Named turns come first, each shown by rows before and after it. Which turns, in which order, take the first row of each pair that follows to the second? Write the first one first, as in the answered first pair.
turn S:
[-19  11  41  15  -9  -7 -10  -7   1  15  -2 -11  -4  -7] => [-26  -6  22  16 -23  -9 -12  -9   9  22   0  20   3  -4]
[ 13 -60 -32  62 -71  20   6 -16   1  78 -18  -6 -25  -5] => [ 97 -58  17   7 -59   3  -4 -31  -9   3  21  34 -50  27]
[  3  -6 -11 -12  -5  -6  -1  -1   2  -6  15  30   2  14] => [  5  14  16 -13  18   0   0   4  -6 -16   9  -9  -5  12]
turn R:
[ 23 -18  15  -8 -14  -6   1 -28  -6 -34  17  30  -8  35] => [ 26   4  25 -22  -1  -2   5 -17 -12 -46  15  21  -3  28]
[-26  -4 -10  24 -25  -6   4 -12  15  29   8   8   1 -27] => [-19   7 -23   2 -15  -9   0  -4  21  14  13  29   3 -31]
[ 27  38 -18  -7  20  -3 -16  15  10 -32 -26  -7  21   5] => [ 17  32  -3  18  15   0 -11   9  -2 -13 -37 -41  19   6]
turn G:
[-48  -1 -31  22  -3   4  13  10   1  37 -21  -8  19 -17] => [ -5  16  36   9  28   2  12   6 -20  11 -13 -58   7   1]
[  8  31  -4 -19   0  12  19  37  10  11  15  10  10   4] => [ 13  34   2 -20   1  11  19  38  13  10  13   4   7   5]
[ 29 -37  58  39 -12  17  21 -35 -31  41  -4 -32 -19  10] => [ 44 -57  37  27 -24   8  13 -46 -26  27  10  15 -25  19]
[-32  -6  30  30  32  31  11  18 -43  45 -34 -54 -13  13] => [ 39 -17  65  -2  29  12   4 -11 -54  -5   1 -15 -34  43]
turn D:
[-25 -23  15  12 -16 -15  11 -10 -20  21  -1 -21   6  16] => [ -5 -34  14   3 -25 -25  10 -22 -18   6   7   7  -2  25]
[ 17 -24 -65 -55 -37 -16  15  15  27 -36  31 106   9  -1] => [-80  35 -43  15   8  20  32  63  13  41 -38 -59  36 -47]
[-12 -24 -35   8 -32 -22 -11   2 -12  16  10  79  -4  -9] => [-51   8  -7  43  -8  -3  -2  20 -25  50 -25 -21   5 -28]
Now pairs of rows:
Between the rows of a pair lie two turns.
[ 28   3  33  12  -7  20  -4 -13 -25  27   0   6 -18  -3] => [ 38  15  35 -10   5  20  -3  -4 -21   6   2  17 -17  -6] => D, S
[ 15  43  17 -51  41  -2 -14  29  16 -52   4   8  -5 -19] => [ 14  51  39 -32  47   3 -10  25   6 -43  -5 -25 -10 -15] => S, G
[-28 -11 -22  30 -11  -3  10   4   8  19 -12  -4   5  -4] => [ 20 -22  16  18 -12 -10   2 -15 -10  -3   4  -6 -11  19] => D, G
[ 18 -24  52   8 -18  -5   8 -29 -33  -5 -24  16 -14  66] => [ -9 -38  29  25 -31  -3   9 -29 -27  21 -26  20 -12  63] => S, R
[ 51   3  83 -13  29  -1   4 -30 -39 -33  37 -77 -34  21] => [ 55 -56  58  15 -18 -17  -2 -65 -39  -5  49 -21 -37  36] => S, D
[ 13  38   1 -21  47  16  -5  10  34 -25  -9 -16   8  -7] => [ 55   0  19 -15  26   1 -13 -24  22 -29  15  13  -8  20] => R, D
[-32  29   8   0  18  20  12  15  40  21 -23 -46  32 -25] => [-21  17 -34 -33  -2  10  15   9  61  -1  -1  30  35 -25] => S, R
[-44  43 -40   8  12  21   2  17   5  21 -33 -14 -12 -44] => [ 37  10 -21 -30  -6  -3  -9 -24   5 -38  11  62 -39  -2] => D, D
[-58  32 -61 -13   2   4   3  42   4  18  -7  15  11 -30] => [-38  20  15  37   7  -1   2  19 -36  44 -16 -72  -5  -4] => G, R
[ 27 -14  38   2 -11 -12  -3 -15 -20   1   8 -10  -6  12] => [ 18 -10  -1 -28 -15  -8  -2  -7   1 -14  16  40   6   5] => G, R
[ 29 -20  41 -30   9  -8 -16   7   2 -31   6  -2  -3  18] => [ 17 -47   1 -24 -13 -11 -10   3  11 -13  11  37  -3  15] => R, G
[ 46 -49  58  34 -25  -9  -4 -69 -13  15  14   1  -8  55] => [ 69  -8  31 -42  -3 -13  -5 -35  13 -50  27  60   0  44] => R, R
[ 49  -8   3 -29 -16   2 -13   4  16 -19   8  15   7  36] => [  8  16  13  -1   6  17  -8  24  13  12 -19 -61  18  19] => D, D
[-11 -64 -37  35 -41 -34  -4 -36   0  17  16  30 -11  15] => [-72   3 -69  16  -6 -13   3  21  19  20 -15  -5  15 -26] => R, G
[ 27  63  63 -29  54  -1 -10   5 -21 -29  13 -72  -6  17] => [-39  20 -85 -40   0   3  -3  27  32   4  15  69  24 -11] => D, G
[ 13  18  36  10  26   5   9 -17 -19  -9 -18 -64 -11   8] => [ 26 -34  20  27 -14 -12   5 -53 -17   5   2  -9 -20  30] => R, G
[ -7 -10 -11  20 -33  22  13 -12 -12  37 -17  -6  11   0] => [ 36   3  -3 -31 -25  13  10 -14  -5 -15   6  34   8   9] => S, R
[-30 -26  -1  43 -24   2  -3 -14  -7  57 -12 -27   2  -9] => [ 50 -13  28 -27 -12 -16 -10 -21  -5 -23  26  31 -15  17] => R, S
[ 34 -71 -22  24 -39 -37 -16 -26 -11 -11  50  46  15   7] => [ 16 -31 -58 -19 -18 -28 -14  12  12 -40  45  68  31 -19] => S, D
[ 19 -36  40  -7  31   5  -5 -25 -10 -53   3 -15 -15  29] => [-34 -63  -4  39   3  15  -3 -26  -9   7 -13 -15  -5  10] => S, R
[ -7  24 -33 -34  28  10 -12  35  13   9 -18  19  17  -1] => [  1   2  18  18  25   6 -12   8 -15  43 -24 -45   6  14] => D, R
[  5  -9 -35 -39 -31 -11 -15   0   8  -8   6  62   4  -8] => [-11 -11 -46 -28 -33  -5  -9   6  11  12  -1  60   6 -14] => D, S
[  9  19  18   0  25   3  -2  -1 -27 -19   4   8  -8  10] => [-22   8 -27  13   9  12  -1   9 -18   4  -1  29   2  -1] => G, G
[-54  -9 -25  29 -15  -1  13  15   4  37 -14  20  -1  -9] => [-47  16 -32 -10   7  -1  12  33  18   1  -3  42   3 -19] => R, R
[-40   4 -46   6 -17   3  18  13  14  20 -23  29  18 -32] => [  8  15 -26 -41  -4  -7  15   9  15 -33   1  54   8 -11] => R, S
[ 19 -16 -15   2 -18   3   1 -19  17 -17  22  46  10  -4] => [  2  36  13  -3  21  21   3  10  12 -28   1 -23  15 -23] => R, S
[ 21  36  37 -15  28  -4  -4  13 -15 -34   1 -39   2   2] => [ 34  -5  51  13   3 -12  -5 -16 -29 -14   8 -41  -8  23] => S, D
[-41   5 -30   0  16  -6   9   7  19  21 -19 -19  19 -31] => [ 28 -24  -5 -29   3 -30  -6 -27  12 -23  16  34  -1   4] => D, D
[-53 -11 -72  31 -59 -22  -7 -14   7  58 -20  60   2  -1] => [ 61   5  74  15 -22 -40 -18 -50 -39 -11   4 -14 -37  49] => G, D
[-39  14 -31  25 -25 -26  14  26  19  -6   4  64  14  23] => [-57  28 -11  56 -16 -14  23  31   6  20 -15   3  17  13] => G, R
[ -3  23  -5 -26  12   4   0  25  11 -19   6  -9   8 -16] => [-15   0   6  18  -2   2   2   3   0  22  -3 -41  -1  -9] => R, R
[ 23   2 -36  -8 -10 -46  -1 -16  -4 -31   7  32  10 -19] => [-19  23 -49   5   2 -32   3   3   4 -10 -16  -1  23 -44] => G, R
[-28   0 -63   0 -16   0   2  22  20  18  -7  49  15 -30] => [-20 -26  -2  61 -20  -3  -1 -12 -17  54 -17 -25  -1  -5] => D, R
[ 35   0  22 -16  15 -11  -3 -25   2 -43  21  22 -11  16] => [-18 -16  20  45   4   4   5 -30 -10  22  -8 -36  -4   4] => S, R
[-55   7 -60  19   4   2 -18 -28 -21  45  23 -41  40 -46] => [ 28  -4 -47 -44  -3 -22 -26 -51 -23 -25  67  42  16 -13] => R, S
[ 49   2  39   6  24 -11  24 -16  24 -28  -4  18 -31   4] => [-18  24   7  25  35  11  33  17  31  13 -38 -21 -12 -28] => D, D
[-16  28 -42 -13  19   4 -11  22  43 -30  -5  23  26  -1] => [-40   3 -51  26   4  12  -6  11  39  12 -13   6  29   0] => D, S
